Rotation paths and how fast each direction turns (degrees a step):
Each turn is a multiple of 5 degrees from 10 to 175, or 0.
Each row of a path follows its step; steps can be skipped.
Rotation 1:
step 3: -0.291 1.680 -1.719 -0.094 -0.863 0.705 -0.072 -0.053 0.369 0.866 1.371
 0.677 -0.671 1.786 -1.277 -1.379 -0.310 1.361 -1.142 -0.307 -1.453
 0.053 -0.143 0.126 0.238 -0.914 0.161 0.912 2.969 -0.238 0.620 0.073
 0.098 -0.247 1.632 1.757 0.440 0.729 1.341 -0.606 0.290 0.078 0.547
 0.708 0.176 -1.170 0.956 0.582 2.996 -0.173 -0.544 -1.727 -1.572 0.454
 -1.563 -1.232 0.476 -0.501 0.030 0.203 1.403 -0.396 0.997 -0.890 1.194
 0.457
step 8: -0.009 2.589 1.311 -0.340 -0.478 -0.637 -0.327 0.159 1.228 -0.301 -0.484
 1.092 0.894 0.776 -1.710 0.132 1.529 0.008 -0.574 -0.321 0.104 0.335
 0.294 -0.822 -2.292 0.143 0.226 1.656 1.153 0.675 -1.324 -0.801 0.824
 -1.355 -1.687 0.857 -0.576 -0.505 0.806 0.151 0.582 1.451 -1.011 -0.063
 2.420 0.215 -1.004 -0.046 0.181 0.133 0.282 -1.578 0.238 1.516 -1.302
 -2.311 1.691 -1.402 -0.634 -0.846 0.707 -0.011 1.085 -0.881 1.158
 -0.081
step 12: 0.266 1.061 0.162 -0.622 -0.642 -0.434 -0.790 0.150 0.411 0.740 -0.017
 0.520 0.391 1.002 -2.532 -1.127 0.105 0.814 -1.318 -1.172 0.394 -0.512
 0.978 -2.219 -1.235 -0.832 0.931 1.916 0.414 -1.531 0.044 1.341 -0.242
 -2.065 0.063 1.111 -0.759 -2.126 0.429 -0.244 -0.259 -0.216 0.448 1.852
 1.268 -2.429 -0.996 -0.684 0.541 0.256 -1.005 0.129 0.638 0.362 -1.243
 -0.894 1.913 0.419 -1.499 0.773 0.213 -0.886 -0.640 -1.351 0.396 0.824
step 13: -0.194 1.586 0.315 1.208 -0.278 0.451 -0.751 -0.661 0.845 0.012 1.432
 0.160 -0.225 0.960 -0.168 -0.067 -0.404 -0.100 -2.328 1.289 -0.047
 -0.315 0.964 -1.699 -0.210 -1.446 -0.497 0.198 0.372 0.343 -1.893 0.604
 -0.460 0.854 0.066 2.563 -0.583 1.678 0.093 2.299 0.506 -0.285 0.391
 -0.331 0.601 -0.214 0.615 -0.694 1.732 -0.027 0.334 0.258 -1.045 2.297
 -1.098 -1.495 -0.289 0.310 -1.578 -0.511 -0.784 0.111 2.136 0.452
 -0.719 -2.105
step 21: 0.775 1.690 -1.154 -1.313 -0.977 -0.197 -1.416 -0.456 0.871 -0.055 0.318
 1.152 -0.249 1.283 -0.429 -1.908 0.198 0.871 0.033 -0.765 0.372 -1.224
 0.190 -2.387 0.832 -0.663 -0.644 -0.627 1.077 -0.161 -1.677 0.440 1.572
 -0.391 0.257 1.037 -2.146 -0.524 0.493 0.806 0.229 0.274 -0.686 -0.265
 0.821 -0.247 1.103 0.484 1.692 0.398 -0.499 -1.353 -0.208 1.227 -1.207
 -0.630 1.092 1.495 -1.556 1.305 -2.323 0.598 -0.796 0.896 -1.629 -1.011
step 22: 0.366 0.665 -1.655 -0.104 0.256 0.568 0.620 -2.178 0.376 -0.079 0.993
 0.139 -0.340 -0.279 -1.368 1.257 -0.190 -0.510 -0.954 0.132 -0.084
 0.023 0.159 -0.423 -2.258 -0.051 2.458 1.411 2.000 -0.376 1.181 1.205
 -0.318 -0.591 1.075 1.503 -0.591 -0.652 1.372 1.175 0.893 0.080 0.915
 -0.199 1.501 -0.418 0.481 0.690 2.370 -1.504 1.618 0.290 -0.985 0.182
 -1.191 -1.283 -0.063 0.274 -1.869 0.098 1.204 -0.681 1.561 0.592 -0.546
 0.706
step 23: -0.752 1.077 -0.490 0.163 -0.658 0.220 -1.521 1.164 2.033 -0.527 0.796
 0.362 0.704 0.503 -0.811 -0.760 -0.636 -0.162 -1.679 -1.653 0.910
 -0.160 1.068 -1.477 -2.043 -0.229 1.618 0.190 1.272 0.308 -1.983 0.843
 1.033 -1.585 1.571 0.998 0.993 0.515 -0.233 0.519 -0.002 0.444 -2.079
 -0.221 0.724 -0.429 -0.674 -0.695 1.144 1.955 -1.893 0.511 -0.626
 -1.331 -0.960 -0.261 0.183 1.308 -0.276 0.539 -1.517 0.568 0.053 0.633
 0.505 -1.539
step 25: -0.738 2.398 0.209 0.767 1.509 -0.726 -1.277 -0.335 0.205 0.687 0.407
 1.571 -0.617 2.911 -1.594 0.118 -0.286 -0.051 -0.752 0.489 -0.551
 -0.618 0.129 -0.841 -1.231 -0.270 0.523 0.316 0.183 0.150 -1.288 -0.105
 0.819 -1.247 -0.390 0.098 -0.916 0.791 -0.680 -0.371 -1.638 0.203
 -2.138 -1.058 1.454 0.135 -0.420 0.293 1.893 0.610 -0.216 -2.305 -0.390
 0.972 -1.325 -1.347 0.858 -0.823 -0.743 -0.894 -1.797 -0.282 0.529
 1.498 0.075 -1.299
Directions:
-0.137 0.059 -0.165 -0.158 -0.017 -0.075 -0.030 -0.276 0.412 -0.104
 0.507 -0.606 -0.293 0.407 0.464 0.260 0.087 0.144 -0.283 -0.488 0.116
 -0.134 0.008 0.012 -0.012 0.212 -0.465 -0.228 -0.001 0.103 0.360 0.073
 -0.257 -0.119 -0.181 0.116 -0.160 0.352 0.596 0.161 -0.268 0.057 -0.003
 0.270 -0.089 -0.184 0.568 0.109 -0.380 0.008 0.079 0.216 0.262 -0.124
 0.131 -0.384 -0.719 -0.274 -0.048 -0.070 0.239 -0.073 0.082 0.031
 -0.310 -0.281 -> 170
-0.187 0.254 0.404 -0.076 0.363 0.060 0.304 0.048 -0.318 -0.409 -0.001
 -0.111 0.264 -0.366 -0.021 -0.193 -0.171 -0.264 0.162 -0.504 -0.102
 0.138 0.059 0.375 -0.128 0.268 0.084 -0.092 0.311 0.101 -0.551 0.400
 0.026 -0.057 0.616 0.151 0.382 0.424 -0.181 0.189 0.116 -0.364 0.012
 0.166 0.182 0.182 -0.224 0.532 -0.278 0.051 -0.003 0.513 0.121 0.035
 0.496 -0.097 -0.328 0.389 0.061 -0.271 0.010 -0.272 -0.204 0.240 0.034
 -0.243 -> 80
0.083 0.170 0.759 -0.028 -0.061 0.020 0.007 0.272 0.482 -0.208 0.235
 -0.151 -0.122 -0.263 -0.180 -0.055 -0.009 0.023 -0.129 0.402 -0.154
 -0.576 0.031 0.261 -0.014 0.013 0.178 -0.216 0.206 -0.262 -0.100 -0.092
 0.031 0.199 0.140 -0.019 0.252 -0.353 0.000 0.023 -0.422 0.272 0.252
 0.293 0.068 0.034 -0.213 -0.494 -0.727 -0.339 -0.326 0.347 0.119 0.306
 -0.072 -0.229 0.065 -0.274 -0.193 0.501 -0.512 0.172 0.098 -0.339
 -0.005 -0.251 -> 95
-0.366 -0.196 -0.050 -0.036 0.120 0.045 -0.467 -0.451 0.291 -0.074
 -0.198 0.117 0.141 0.202 -0.140 0.307 0.016 -0.560 0.041 -0.004 -0.199
 -0.253 -0.097 -0.140 0.118 -0.188 -0.355 -0.061 -0.377 -0.055 -0.109
 0.208 -0.259 0.073 0.330 0.576 -0.086 -0.426 0.123 -0.290 0.110 -0.363
 0.284 0.277 0.292 0.481 0.624 -0.334 -0.133 -0.231 0.366 -0.182 -0.229
 0.065 0.404 0.029 0.297 0.383 0.284 -0.028 -0.161 0.043 -0.406 -0.205
 0.246 -0.239 -> 125
0.176 0.022 0.188 -0.474 0.005 0.379 0.341 0.142 -0.278 0.402 -0.242
 -0.051 -0.158 -0.103 -0.350 0.400 0.518 0.077 -0.180 -0.189 0.084 0.284
 0.221 -0.014 0.296 0.144 -0.030 -0.024 -0.012 0.062 0.342 -0.084 -0.166
 -0.395 0.499 -0.155 0.151 -0.075 -0.103 -0.044 0.170 0.076 0.437 0.106
 -0.093 0.490 0.037 -0.275 0.072 -0.337 0.500 0.495 0.031 -0.426 -0.311
 -0.426 0.435 -0.281 -0.313 -0.140 0.411 -0.332 0.016 -0.212 -0.223
 0.058 -> 175
0.183 -0.188 0.561 -0.073 -0.243 -0.599 0.046 0.065 0.065 -0.053 0.180
 0.228 -0.054 0.306 -0.269 -0.364 -0.078 -0.298 0.244 0.133 0.309 0.063
 0.121 -0.086 0.209 -0.227 0.149 0.066 0.173 0.025 0.062 -0.214 -0.388
 0.019 0.102 -0.157 -0.133 0.147 0.026 -0.045 0.494 0.049 0.813 -0.167
 -0.267 -0.295 0.355 -0.239 -0.352 0.061 -0.091 -0.300 0.200 -0.236
 -0.145 0.420 -0.336 0.293 -0.430 -0.505 0.052 -0.386 0.137 0.281 0.291
 -0.331 -> 20
-0.510 0.260 -0.092 0.500 0.136 0.415 -0.054 -0.134 -0.117 -0.215 -0.311
 -0.525 0.158 -0.297 -0.224 -0.378 -0.223 0.123 -0.168 -0.396 -0.361
 -0.044 0.094 -0.223 0.033 -0.446 0.491 -0.029 0.342 -0.020 0.564 -0.086
 -0.301 -0.163 0.074 -0.305 -0.054 -0.487 -0.067 -0.412 -0.045 0.324
 0.138 0.260 -0.311 -0.239 0.129 0.246 -0.119 -0.105 0.355 -0.265 0.132
 0.300 0.354 0.107 0.095 -0.382 -0.069 -0.121 0.219 0.043 0.108 0.358
 0.237 -0.057 -> 170
0.518 0.149 0.094 -0.188 -0.345 0.113 -0.046 -0.281 -0.212 0.387 0.142
 -0.414 0.085 -0.034 -0.088 -0.564 0.315 0.167 -0.069 -0.089 0.025
 -0.170 -0.448 0.210 0.035 0.498 -0.136 0.089 0.173 -0.077 -0.301 0.356
 -0.028 -0.163 -0.222 0.353 -0.221 -0.083 -0.052 -0.174 0.162 0.625
 0.459 0.424 -0.252 -0.444 0.234 0.408 0.012 0.115 -0.049 0.079 -0.263
 -0.317 0.087 0.075 0.341 0.095 0.389 0.177 -0.255 -0.067 -0.434 -0.096
 0.314 0.371 -> 155
